128 stands for zero in the data rows.
A hidden rule labels the rows of this table. It goes by one to three of the table's principal directions, not those with the most spread.
[129 105 112  99 105 150 109 126 141 126 164 115  92  91  86  96 190 106
 153 120 127 168 124 133 132 161 162 121  88 124 120 128 111 145 199 145
  89 138 166 109 167 156 112 135 105 139 170 115] j
[ 88 236 122 146 177  75 102 148 122 175 133 165 212 192 188 191  35 153
 132  52 164  89 198 148 102 170  74  78 142  99 159 165  91 145  53 110
 135 139  75 123 116 124 155 144 143 163 128 143] j
[139 114 117 132 128 150 154 127 124 127 105 113 160 118 102 123 123 124
 120 147 141 109 134 108 109 131 110 147 151 108 135 136 128 112 128 105
 113 126 139 107 135  97 135 142 104  96 115 119] w
[120 206  51 131 148  11  76  64 111 132  91 169 248 199 221 214  68 156
 159 100 149  65 176 127  61  90  91  94 154 108 156 176 157 186  41 115
 161 113  82 101 145  41 139 113 130 104  78  79] j
[110 130 154 138 121 120 172 151 127 136 120 116 171 141 143 109 109 148
 116 106 165 129 129 107 124 152 101 129 138 133 122 109  94 119  93 101
  94 165 101 119 150 141 117 171 122 141 141 155] n
[135 107 145 130 120 131 124 124 127 111 124 140  87 120 131 123 116 139
 117 160 105 115 108 127 137  80 139 146 140 142 113 107 155 125 110 146
 160 107 119 159  99 132 112 108 158 119 107 128] j
[164 120  93  73 139 129 108 109 124 104 152 114 153 124  84 122 136 126
 113 123 141 125 129 106  86 105 153 123 123 114  93  97 138 158 142 109
 105 146 152 111 146 105 111 191 123 126 138  94] s
[145 138 125 177 178 152 146 159 125 160 102 137 142 114 139 215  44 115
  81 151 101  94 161 139  97 116  92 147 164 108 119 148 176  90  95 111
 190 137 115 150  71  81 169  89 158  89 111 155] j
[109 132 126 145 104 133 147 118 123 146 125 137 112 146 147 139 138 118
 163 142 125 124 137 147 135 147 126 125 113 133 157 153 118 109 130 136
 143 117 126 140 145 146 134 110 118 114 121 141] j
[149 128  99 113 162 143 108  97 123 116 127 113 113 146 130 132 146 125
 129 135  99 134 119 140 126 122 142 125 115 120 144 138 151 142 182 118
 144  90 157 118  94 101 170  83 124 133 101  97] n
[121 130 122 115 108 119 101 121 133 128 160 144  88 114 132 129 165 116
 151 121 130 151 134 140 130 139 160 119  96 145 109 118 129 148 152 152
 128 138 131 142 146 165 105 129 139 139 147 127] j
[143 159 105 129 184 121 128 100 114 130  93 117 154 187 167 163 109 132
 121 120 107 112 127 145 118 124 110 115 138 117 174 153 152 121 146 113
 173  94 134 119  80  79 198  72 130 134  81 113] s
[118 108 148 147 107 123 138 150 134 130 129 131 138 103 133 115 111 138
 121 128 142 131 131 113 127 123 117 140 142 138 103 103 128 130 103 128
 109 150 107 130 149 137  97 139 136 129 148 141] n
[142 106 142 129 134 155 157 120 120 111 109 108 110 128 118 111 150 122
 115 151 116 130  99 123 148 120 135 144 135 134 140 127 136 104 149 120
 138 116 145 131 102 120 154 117 123 118 106 132] j
[129 185 104 142 210 107  86 155 129 175 118 165 166 152 174 223  27 137
  97  87  98 107 191 153  82 126  93 100 154 102 130 153 175 146  91 121
 185 134 109 138  74  75 185  83 192 127 130 142] j
[159 145 166  92 211 176 129 196 147 144 145 102 128 151  87 111 129 111
  26  71 106 169 112 131 145 149 162 122 101 110 106 123 113 128 159  80
  96 148 164 113  42 119 168 162 125 173 153 155] w
[104 114 198 165 104 112 177 169 115 123 109 138 151 109 163 107 100 143
  81 117 160 121 120 104 145 119 102 153 166 157  91  99 109 118  50 107
 107 186  82 149 115 147 103 168 150 131 140 182] n
[118 162 129 124 159 111 100 141 129 142 130 147 124 121 142 160 105 132
 123  99 136 129 148 140 122 142 124 110 134 127 126 130 131 140 119 143
 152 149 117 138 108 132 143 123 164 137 143 137] n
[153 146  96 117 165 111  98 123 133 135 111 131 140 141 133 168 117 125
 107 126 113 127 134 134 102 109 129 125 130 121 122 134 163 139 132 130
 161 121 135 121 100  88 140 103 137 119 113 108] j
[116 163 107 114 142 100 125 108 120 134 137 133 140 152 149 159 120 140
 155 110 148 122 142 134 114 146 118 103 118 130 133 132 111 134 116 127
 147 146 114 135 144 142 141 153 142 133 125 128] n
[111 227 128 154 205 100  88 172 128 178 130 171 207 179 182 198  26 140
  80  58 147  94 209 145  93 156 100  97 145  95 135 155 130 158  63  91
 134 134  86 124  65  94 159 124 157 154 124 141] n
[140 107 152 141 112 151 149 153 122 128 116 124 146  91  97 117 120 105
  89 136 133 116 130 117 122 119 119 155 155 120 111 131 128 108 112 116
 108 151 137 121 123 114 118 151 109 109 143 145] j
[179  65 185 110 124 198 148 190 154 117 155 117  41  56  21 116 123 102
  53 178  98 138  86 111 139  63 167 183 136 145  34  59 157  69 118 147
 155 151 148 178  95 168  70 190 148 108 152 160] n
[126 138 107 124 135 105 112  93 118 122 106 133 149 177 164 132 129 138
 155 125 114 115 127 135 127 107 123 115 135 128 163 145 146 141 131 130
 145  86 130 119 128  96 151  91 122 130  95 101] j
[134 120 100 135 136 164 145  97 114 131 103 106 123 153 127 125 170 106
 162 153 127 135 126 142 143 161 146 126 110 123 188 162 132 113 189 114
 132  97 166 110 129 104 173  91  94 105 106 108] n
[127 187  54 121 200 106  89 102 137 149 112 115 174 176 156 183  84 155
 159 105 130 115 160 144  89 167  92  82 125  82 191 161 135 152 166 132
 156  91 122  91 117  77 181  57 131 145 104  79] n
[134 150  86 104 215 144 131  91 130 118 120  72  89 197 163 133 148 168
 158 124 118 173  91 150 148 184 131  81  83 130 196 110 124 136 237 131
 169  95 139 120  85 129 208  44 156 184  96  97] n
[148 126 126 144 155 145 143 130 126 119  95 117 106 109 119 153 135 122
 100 163 119 125 112 123 135 125 122 148 148 129 132 134 154 101 137 134
 169 124 132 139  76 105 153  99 143  99  95 131] j
[128 117 135 154 131 149 144 132 124 133 112 128 131 128 132 127 101 133
 119 151 110 112 131 129 133 120 112 142 144 120 143 140 140 113 117 115
 135 105 127 131 107 111 145 100 130 112 111 135] n
[111 131 114 142 126 111 118 117 134 133 132 141 127 133 153 130  97 163
 161 136 112 125 139 126 128 126 103 119 133 131 136 124 138 138 107 135
 138 103 108 134 145 134 133 103 158 127 118 125] n
[112 141 167 154 133 136 152 148 131 139 115 146 106 138 147 140 103 134
 113 137 114 108 125 136 149 123 118 140 141 129 142 144 129  98  90 134
 157 112 106 156  86 142 142 109 149 119 103 162] j
[170  90 117 103 149 179 123 131 139 122 161 105  59  85  68 143 160  92
 108 152  80 159 104 140 131 116 170 141  95 129  90 121 155 110 193 131
 150 135 179 142 108 137 146 130 131 117 147 130] n
[158 103 113  98 154 129 133  86 111  93  95  86 156 180 146  73 155 146
 105 122  96 140  80 123 132  99 122 130 133 126 160 124 140 151 182  94
 110  82 161  89  95  73 179  77 102 158  90  90] j
[ 80 160 120 137 131  64 108 139 149 159 129 154 147 170 195 169 101 161
 194  85 154 140 153 133 125 148 110  81 122 146 142 115 124 143  94 171
 151 144  76 139 188 151 107 118 163 154 150 133] w
[143 113 103 117 141 140 121 109 134 117 109  98 134 135 116 105 166 122
 135 132 118 147 106 128 137 138 139 125 116 116 162 144 133 136 188 126
 112 101 160  91 128  96 150  88  95 132 121  95] n
[123 100 121 129  97 128 156  99 120 118 118 122 117 124 132 119 145 132
 161 159 133 121 114 120 127 117 128 142 126 141 132 126 128 115 125 125
 135 127 130 134 160 135 122 136 121  99 116 127] w
[116 172 118 115 138 114 102 122 122 141 147 152 145 162 130 147  98 133
 151 105 131 106 158 142 124 130 121  99 129 114 146 145 114 134 100 133
 137 111 121 136 136 136 134 153 135 139 126 124] s
[118 194 103  80 140  89  46 122 136 138 182 175 136 113 113 143 138 121
 139  67 148 128 178 136 103 148 161  98  99 112 100 146 112 189 114 133
 102 143 135 118 137 152 114 186 143 139 158 112] w
[123 109 156 148 121 158 159 143 125 132 131 125  88 111 127 125 131 121
 120 147 117 136 120 134 147 138 129 143 127 142 122 122 128 100 134 128
 141 137 128 153 112 154 138 121 143 122 130 160] j
[103 100 182 140  72 145 146 160 139 126 150 139  74  86 108  86 162 117
 143 136 146 151 114 125 171 143 156 138 116 155 113 104 104 109 122 164
 105 153 118 154 161 198  76 157 134 136 168 164] s
[148 118 124 113 126 123 118 117 131  97 109 125 126 110  98 114 138 137
 110 155 128 110 104 104 127  89 131 146 155 121 119 119 143 130 115 141
 134 108 131 124 109 103 110 135 128 107  99 102] j
[111 128 117  99  72  69  95 116 135 121 163 161 129 110 127 132 152 132
 176 111 162 132 143 112 107 105 144 116 119 156  73  95 121 156  85 163
 117 165 106 142 214 170  50 202 138 124 161 119] j
[125 131 149 113 128  95 105 127 125 118 148 139 105 147 159 120 135 142
 124  99 118 147 113 135 138  99 130 121 121 167  86  88 131 144 117 139
 143 135 112 153 124 162 113 133 153 171 132 133] n
[155 145 112 124 181 141 113 114 122 119 108 128 109 142 125 166  99 131
  98 152  87 101 120 139 121  95 119 133 149 108 143 147 164 118 134 130
 187  86 138 142  49  86 177  80 153 113  77 113] s
[ 71 147 167 153  66  94  86 141 135 153 179 197  70 116 167 125 109 128
 174 113 108 126 151 171 170 119 152 111  94 150 124 156 102 152  70 169
 131 118  96 174 150 207  80 120 155 147 166 164] n
[110 125 108 194 101 103 141 135 136 140  91 133 177  85 156 150 104 142
 155 153 163 123 158 105 112 161  79 139 165 130 140 127 148 120  99 144
 121 145  87 108 176 108 105  93 132  96 130 127] s
[143 119 118 102 112 150 118 104 118 115 146 126 104 119  95 120 167  99
 141 139 133 123 129 135 121 121 161 134 114 128 123 126 130 126 165 133
 127 121 159 130 139 137 121 147 106 119 128 109] j
[ 91 146 146 110 103 101 128 137 145 129 181 120 132 157 143  76 144 161
 165  77 153 165 118 126 157 172 131  89  83 140 129 104  61 153 128 131
  68 142 102 119 186 201  94 172 119 199 167 139] s
[169  81  55 129 123 140 149  81 135 115  92  67 154 121 104 144 201  96
 163 168 129 149 105 113  97 139 123 147 119 122 142 137 160 104 222 126
 130 114 172  75 184  71 141  84  51  94 107  70] n
[129 114 110 103  97 170 123 105 120 125 160 115  96 120  87  85 205  93
 165 133 136 156 131 142 145 172 173 123  80 127 147 144  99 135 203 120
  84 118 180 111 162 158 127 148  82 129 149 112] n
[110 130 166 146 111  98 134 126 114 118  88 153 119 123 163 129 124 132
 123 131 128 106 112 130 150  96 112 141 168 148 138 139 136 116  81 154
 162 128 106 149 103 125 132 107 151 115 107 148] j
[104 146 124 118 118 105 111 141 142 150 167 143 130 137 131 137  87 151
 153 102 127 123 148 137 112 132 103 104 115 119 111 123  98 140  98 141
 122 134 103 138 165 165 100 150 139 155 155 136] n
[153 100  84 100 125 131  96  96 135 103 139 102 130 113 102  95 174 127
 137 135 116 150 111 116 116 119 146 133 108 121 115 118 140 165 191 119
  93 102 163  90 146 104 121 110  96 135 126  74] n
[107  98 178 165  84 142 182 172 133 135 114 130 130  75 113 106 111 133
 112 149 159 125 124 103 141 141 107 157 155 139 108 111 107  95  75 129
 104 175  99 139 152 157  88 168 135 102 155 177] n
[122 145  94 130 129  99 115  72 109 126 104 147 109 148 170 177 127 128
 176 152 113 101 133 153 114 109 119 120 133 135 163 159 156 125 129 154
 199 102 125 147 124 113 161  75 148  99  90 113] n
[139  85 136 120 108 149 139 133 137 116 142 113  86  97 105 100 163 124
 123 148 109 159 101 121 141 123 148 142 112 143 103 105 134 125 157 135
 117 136 144 134 137 148 113 129 133 127 143 135] s
[ 92 130 169 138  96 158 145 203 151 187 209 159  98 112 115 133 114 106
 137  88 129 167 179 144 135 187 151 109  76 138  81 117  91 118 106 122
  85 188 118 162 182 218  90 202 147 149 215 204] s
Here are more rows. What is the label of each one?
[146  85 131 121 107 152 138 148 138 130 147 113 105  74  89 122 163  97
 115 133 123 162 121 122 120 136 149 144 112 138  85 110 136 119 162 132
 108 171 154 125 159 142 106 151 118 118 174 142] >> j
[136 119 110 110 121 131 131 130 137 128 138 108 152 121 103 112 148 124
 130 116 142 142 130 114 108 146 124 126 119 117 117 119 114 134 152 119
  93 142 141 101 163 125 115 152 100 134 146 115] >> s
[109 206 160 146 172 126  83 200 129 181 160 190 158 103 122 186  15 117
  48  70 119  80 205 155 102 133 100 122 149  79  93 182 105 149  37  98
 125 155 105 144  47 124 137 160 159 132 158 174] >> w
[119 149 109 120 127 100 104 121 132 138 135 146 153 155 146 139 106 142
 146 113 135 116 149 129 108 119 124 113 124 123 128 127 129 150 102 127
 126 118 114 125 147 122 112 136 132 133 127 114] >> n
[125 135 135 115 133 134 127 151 134 140 144 125 148 132 111 121 120 121
 116  99 134 134 138 128 124 142 130 115 120 113 124 134 105 134 126 117
  98 146 135 115 139 131 123 160 114 144 157 137] >> j
[136 110 133 141 147 144 128 150 139 137 117 123  97  94 124 154 135 110
 110 134 106 147 122 135 132 133 132 135 131 128 120 135 155 115 158 148
 153 143 139 134 104 116 146  87 146 118 141 141] >> j
[129 101 123 123  88 113 115 100 132 104 125 135  95 112 122 108 157 134
 157 164 124 123 103 121 139  90 146 143 127 145 122 116 141 133 125 158
 139 103 127 137 149 139  90 117 125 111 112 105] >> n
[123 139 107 139 157 109 132 119 129 134 104 123 148 148 162 154 106 152
 140 127 124 128 131 124 120 136 102 115 139 126 149 133 143 131 123 127
 151 123 113 122 123 102 158  96 150 123 110 123] >> n
[110 146 147 157 118 107 140 143 120 140 107 152 175 135 158 134  93 135
 113 117 145 102 152 119 123 125 104 135 156 125 132 143 125 130  65 110
 116 138 100 126 124 112 124 141 131 114 121 147] >> j
[122 162  95 121 168 133 121 121 131 155 137 113 176 190 142 133 110 137
 143  89 114 131 153 142 116 165 103  99 106  98 165 163 105 140 155  87
 104  93 143  93 131 107 177 111  95 156 119 111] >> w
[106 134 159 133 128 122 135 158 135 139 144 150 105 112 133 149 100 136
 125 119 136 121 137 126 133 125 127 124 134 134 103 118 118 121  86 142
 144 158 102 161 124 159 112 158 166 126 145 161] >> w
[111 165 111 121 152  93 100 120 127 140 128 149 158 158 163 146  86 157
 146  97 129 117 154 134 114 132 108  99 134 120 146 136 128 156 101 128
 136 120 109 124 130 118 146 120 157 142 127 122] >> n
[141 126 105  72  94 113 103  85 133 109 171 125 116 148 101  99 177 121
 165 120 129 133 113 131 116 106 168 119  85 132 115 115 114 147 154 135
 107 109 151 118 179 158  93 171  92 145 133  94] >> j
[147  63 111 127 109 186 148  96 129 104 139  87  62 109  97  90 198 108
 164 177  83 164  88 136 161 138 157 139  97 134 152 131 142 110 232 138
 123  86 180 122 142 135 155  74 102 125 120 108] >> s
[111 200  91 111 179  72 106 161 160 185 135 144 212 167 151 204  61 146
 132  54 153 120 183 128  64 166  92  82 120  88 129 153 113 145  82 123
 129 167  95  99 161 105 132 159 137 139 159 135] >> j
[ 92 160 123 120 108  94  97 132 135 142 148 141 180 144 153  86 155 136
 156  60 167 149 162 124 125 181 125 102 108 122 140 138  86 178 137 116
  49 133 122  84 177 145 111 143  97 168 160 114] >> n
[112 130  88 150 109  92 135  86 128 120  94 118 156 113 155 153 135 140
 185 147 149 110 128 121 110 144  90 123 147 117 168 154 131 123 137 157
 145 122 110 103 174 104 136  81 112 103 109 101] >> j
[121 147 140 147 137 125 129 131 111 133 122 152 153 138 146 146  66 140
 111 132 132  84 154 128 116 104 106 135 160 120 125 131 134 128  71 108
 142 120 105 145 101 114 133 137 146 117 108 136] >> n
[165 101 116 128 140 169 144 125 123 113 116 106 122  93  84 135 134 107
  97 167 125 121 119 116 115 118 143 154 138 117 118 122 154 111 153 113
 134 135 154 123 106  97 137 134 119  94 120 118] >> j
[147 153  81  77 154 111  83  88 122 119 147 120 139 156 121 138 162 116
 144  97 125 137 132 142 105 130 150 102  99 117 133 140 127 162 178 124
 127 117 161 104 134 112 149 132 106 148 127  86] >> n
[141 145  95 125 185 131 125 128 144 138 110  86 170 169 138 133 133 135
 120 100 119 155 119 132 126 167 116 104 110 102 171 149 124 135 187 108
 113 109 144  79 114  85 176  79  97 160 122 102] >> j
[149  93 152 139 123 174 154 111 113  94 110 110  85 121 111  93 161 115
 107 175  96 122  87 127 167 104 145 158 141 134 147 132 145 101 161 125
 140  85 154 140  77 118 156  92 118 117  86 126] >> s
[148  97 122 116 117 128 111 106 130 101 122 116 100 122 120 102 164 126
 126 149 108 140  94 126 138  92 148 143 123 142 118 111 150 138 161 142
 133 101 145 124 120 119 114  96 116 133 113  98] >> n
[144 146 147 123 178 145 132 140 119 126 102 127 136 146 130 137 123 119
  79 115 124 120 124 128 136 123 141 135 143 122 139 138 143 122 127 104
 143 125 141 128  59  96 172 126 139 122 106 135] >> n
[153 157  95 121 147 151 160 113  99 147 132 112 228 165 107 147  83 108
  93 115 148  80 173 124  68 142 102 137 130  83 130 165 102 124 103  29
  87 139 150  91 128  79 161 196  65 105 115 122] >> n
